In the data rows, the value 50 means zero.
Here is a table of points, one per row:
[46 47 45 41 55 48 69 62 43 60 52 52 52 73 63 52 52 40 44 49 39 35 20 51 29 54 46 35 62 66 35 47 53 41 42 52 53]
[40 63 55 36 52 77 99 68 39 46 39 72 43 52 56 43 49 39 67 50 57 33 61 46 67 59 45 44 34 76 36 62 25 28 43 43 31]
[65 32 48 37 39 45 23 49 62 30 37 60 36 55 26 68 30 43 70 61 62 63 66 53 46 28 66 58 22 81 28 43 61 34 37 36 58]
[50 59 41 55 39 55 80 49 26 64 53 54 36 45 61 49 41 26 55 52 56 33 49 65 61 53 44 53 69 61 48 50 36 38 43 50 57]
[88 40 35 38 59 37 69 67 40 53 54 68 10 58 25 34 68 31 64 50 61 42 48 51 35 54 41 58 56 69 33 56 54 24 39 41 21]
[54 55 66 43 73 34 49 70 57 54 36 37 49 70 56 48 42 23 42 54 74 47 52 73 53 49 55 49 62 79 63 50 53 20 32 55 41]
[49 73 42 50 49 64 85 72 41 39 23 71 66 45 41 72 29 70 89 42 40 51 78 59 50 25 41 40 51 59 49 37 31 31 16 50 30]
[43 61 56 50 74 49 62 68 46 59 44 80 42 73 42 68 33 48 72 59 32 62 74 56 46 47 60 57 49 68 51 47 51 22 47 44 42]
[53 48 41 52 63 49 74 85 53 47 34 53 57 38 68 57 34 28 73 35 54 16 55 65 53 48 37 42 53 73 65 49 47 53 55 44 32]
[32 69 45 38 55 44 62 69 55 63 51 54 25 70 44 48 56 20 49 42 67 49 45 50 55 47 50 77 58 60 55 64 57 36 54 33 48]
[59 22  7 46 62 40 22 70 53 36 34 50 25 34 39 54 34 18 64 49 62 41 13 25 43 46 25 48 58 36 87 30 65 46 53 51 26]
[74 60 30 24 50 56 87 69 49 56 42 61 22 60 44 53 44 33 64 49 49 51 55 65 69 55 54 59 61 57 50 48 46 23 29 49 45]
[49 34 43 33 42 56 31 59 58 27 50 56 65 50 59 47 33 27 65 59 38 47 68 50 58 44 33 47 55 74 47 41 67 25 41 45 48]
[57 62 60 50 56 48 39 54 57 60 52 69 40 55 42 39 42 13 51 45 57 31 35 56 54 49 59 20 44 70 59 52 57 21 37 53 55]
[72 52  9 32 50 45 53 74 13 67 20 52 43 35 63 73 17 53 86 28 47 52 62 54 23 52 53 41 37 72 62 50 38 50 37 51 25]
[62 55 36 44 79 31 86 71 53 64 32 54 42 63 30 42 30 26 56 65 31 29 56 54 37 52 59 40 57 64 37 51 40 27 37 18 34]
[77 54 47 45 89 37 67 51 42 56 60 78 51 66 48 28 32 18 61 46 58 44 40 46 44 45 33 56 71 68 42 57 43 24 59 35 58]
[59 79 55 57 50 40 98 68 61 46 57 65 37 71 52 44 44 52 51 60 57 52 78 70 54 51 73 60 59 84 30 32 45  0 37 41 51]
[59 32 40 51 76 44 61 63 60 57 51 57  4 63 63 11 47 15 66 39 52 27 52 30 51 62 52 42 45 48 14 58 51 18 58 28 20]
[59 50 54 42 39 51 48 70 42 43 55 79 37 51 45 71 48 32 45 74 60 59 47 51 46 48 57 50 51 55 52 58 44 36 42 43 44]
[55 62 40 50 76 38 56 71 76 63 46 56 58 67 69 57 63 22 47 56 47 46 49 74 55 45 66 60 49 70 47 56 47 10 64 52 56]
[43 86 46 62 71 57 59 54 65 38 32 50 80 46 66 70 38 55 68 53 51 80 75 58 62 52 60 52 40 72 68 40 42 42 33 74 54]
[84 24 17 30 57 26 40 52 67 51 61 61 12 55 41 33 53 23 45 45 69 30 30 63 22 48 51 59 52 31 57 67 53 38 69 31 58]
[75 60 63 34 48 57 38 59 78 47 38 66 24 68 35 35 43 41 58 59 66 76 69 56 36 45 57 43 47 80 32 44 58 24 36 39 71]
[39 49 39 30 42 48 23 78 47 54 52 42 60 36 66 38 28 21 45 52 70 61 65 61 59 59 74 52 36 62 72 48 58 54 34 60 65]
[58 60 36 52 44 56 43 67 48 53 63 49 42 67 60 54 44 27 53 73 57 44 52 39 59 47 53 38 63 63 53 56 63 23 26 64 67]
[51 66 41 37 49 49 63 77 52 52 33 85 33 59 48 72 32 28 63 46 49 52 79 57 66 57 57 47 56 81 56 53 53 42 22 57 48]
[38 78 56 46 70 53 59 58 62 42 28 54 54 69 42 44 42 25 65 45 74 56 63 68 36 52 61 41 47 61 25 50 36 15 64 43 56]
[75 40 46 50 63 33 42 69 45 42 32 71 32 68 38 39 37 30 51 52 58 51 65 63 63 59 66 30 50 47 51 51 66 16 40 28 46]
[66 39 50 48 33 36 13 58 55 48 38 58 40 58 41 33 34 37 52 58 78 68 56 45 51 51 77 18 30 67 57 46 74 49 53 57 56]
[54 20 41 43 31 28 30 73 56 62 43 51 40 61 67 48 35 10 46 51 81 49 53 26 44 57 58 33 65 41 59 51 55 42 41 59 40]
[53 55 51 44 34 28 65 70 58 37 29 66 69 45 50 62 36 40 59 52 55 49 56 47 55 51 57 34 40 84 53 35 52 18 55 62 64]
[58 51 27 27 49 50 54 61 33 34 58 57 41 59 58 67 34 31 73 47 46 44 65 46 59 54 57 45 58 60 49 47 42 27 51 45 48]
[34 54 61 48 52 44 54 67 59 40 54 43 60 57 55 47 30 27 36 42 59 69 60 47 50 37 50 37 53 80 64 47 46 40 42 68 49]
[52 35 51 32 59 36 42 59 59 60 49 49 41 44 56 43 48 22 54 35 58 32 34 63 59 45 43 46 47 42 49 49 33 38 40 25 49]
[46 73 41 66 60 48 47 65 64 34 47 58 36 63 50 31 53 45 41 56 68 32 65 39 56 49 47 49 69 87 34 41 43 17 50 51 77]
[50 54 20 79 58 52 54 74 59 33 57 36 51 72 53 34 43 37 49 38 59 50 35 59 58 54 48 66 68 56 40 47 55 40 23 69 70]
[60 63 46 50 40 45 46 48 58 43 48 66 59 57 45 61 57 23 75 60 71 75 66 53 64 41 65 22 27 74 58 42 46 30 46 54 29]
[78 66 44 40 45 57 40 71 22 53 45 74 52 60 52 65 23 48 72 42 54 58 70 49 46 50 36 35 24 55 70 53 45 42 10 53 30]
[14 75 58 48 40 46 46 66 59 31 45 53 78 39 77 59 25 26 45 68 53 62 50 57 48 43 63 34 48 88 92 44 36 56 46 99 52]
[44 51 31 49 36 63 52 71 32 60 17 59 68 26 54 69 20  8 69 40 51 55 54 45 44 60 54 46 30 72 58 55 39 70 31 41 28]
[70 43 60 34 51 43 36 67 57 43 46 56 27 67 36 44 23 48 65 62 70 59 50 53 50 38 68 47 30 63 39 53 47 29 45 46 63]
[55 49 52 45 53 33 39 45 49 43 46 62 40 83 44 55 39 52 54 45 58 63 61 58 45 46 60 42 24 69 27 39 63 49 31 40 72]
[67 50 31 40 48 50 92 72 40 56 41 70 42 47 70 42 58 20 61 55 50 11 46 59 58 60 33 62 63 48 63 57 30 25 49 44 22]
[47 71 46 41 64 22 39 58 81 43 52 67 38 68 58 36 36 30 44 53 49 47 60 55 52 38 54 50 69 72 22 53 60 55 44 40 46]
[66 35  9 42 67 35 51 62 45 67 35 61 36 45 46 47 24 12 66 47 62 38 57 46 53 50 55 51 23 52 52 42 35 59 33 57 31]
[53 55 47 36 66 38 55 54 63 25 47 60 19 59 49 30 36 18 45 60 69 38 33 70 43 54 49 28 61 73 42 49 59 19 51 44 49]
[66 57 59 35 58 37 53 72 66 39 69 47 28 58 32 59 62 18 58 50 63 45 57 48 44 43 51 28 52 64 55 32 54 32 42 44 63]
There is one direction along which these points spread out most. For each point below, how far along it does it lie, from 0 to 99? 50 is the average, and the first point above lies past it. One standard deviation of the points above along it is 16.
[72 52  9 32 50 45 53 74 13 67 20 52 43 35 63 73 17 53 86 28 47 52 62 54 23 52 53 41 37 72 62 50 38 50 37 51 25] : 33
[62 55 36 44 79 31 86 71 53 64 32 54 42 63 30 42 30 26 56 65 31 29 56 54 37 52 59 40 57 64 37 51 40 27 37 18 34] : 64
[34 54 61 48 52 44 54 67 59 40 54 43 60 57 55 47 30 27 36 42 59 69 60 47 50 37 50 37 53 80 64 47 46 40 42 68 49] : 35
[55 49 52 45 53 33 39 45 49 43 46 62 40 83 44 55 39 52 54 45 58 63 61 58 45 46 60 42 24 69 27 39 63 49 31 40 72] : 47
[53 48 41 52 63 49 74 85 53 47 34 53 57 38 68 57 34 28 73 35 54 16 55 65 53 48 37 42 53 73 65 49 47 53 55 44 32] : 44
[39 49 39 30 42 48 23 78 47 54 52 42 60 36 66 38 28 21 45 52 70 61 65 61 59 59 74 52 36 62 72 48 58 54 34 60 65] : 34
[59 50 54 42 39 51 48 70 42 43 55 79 37 51 45 71 48 32 45 74 60 59 47 51 46 48 57 50 51 55 52 58 44 36 42 43 44] : 49
[40 63 55 36 52 77 99 68 39 46 39 72 43 52 56 43 49 39 67 50 57 33 61 46 67 59 45 44 34 76 36 62 25 28 43 43 31] : 44
[46 47 45 41 55 48 69 62 43 60 52 52 52 73 63 52 52 40 44 49 39 35 20 51 29 54 46 35 62 66 35 47 53 41 42 52 53] : 57
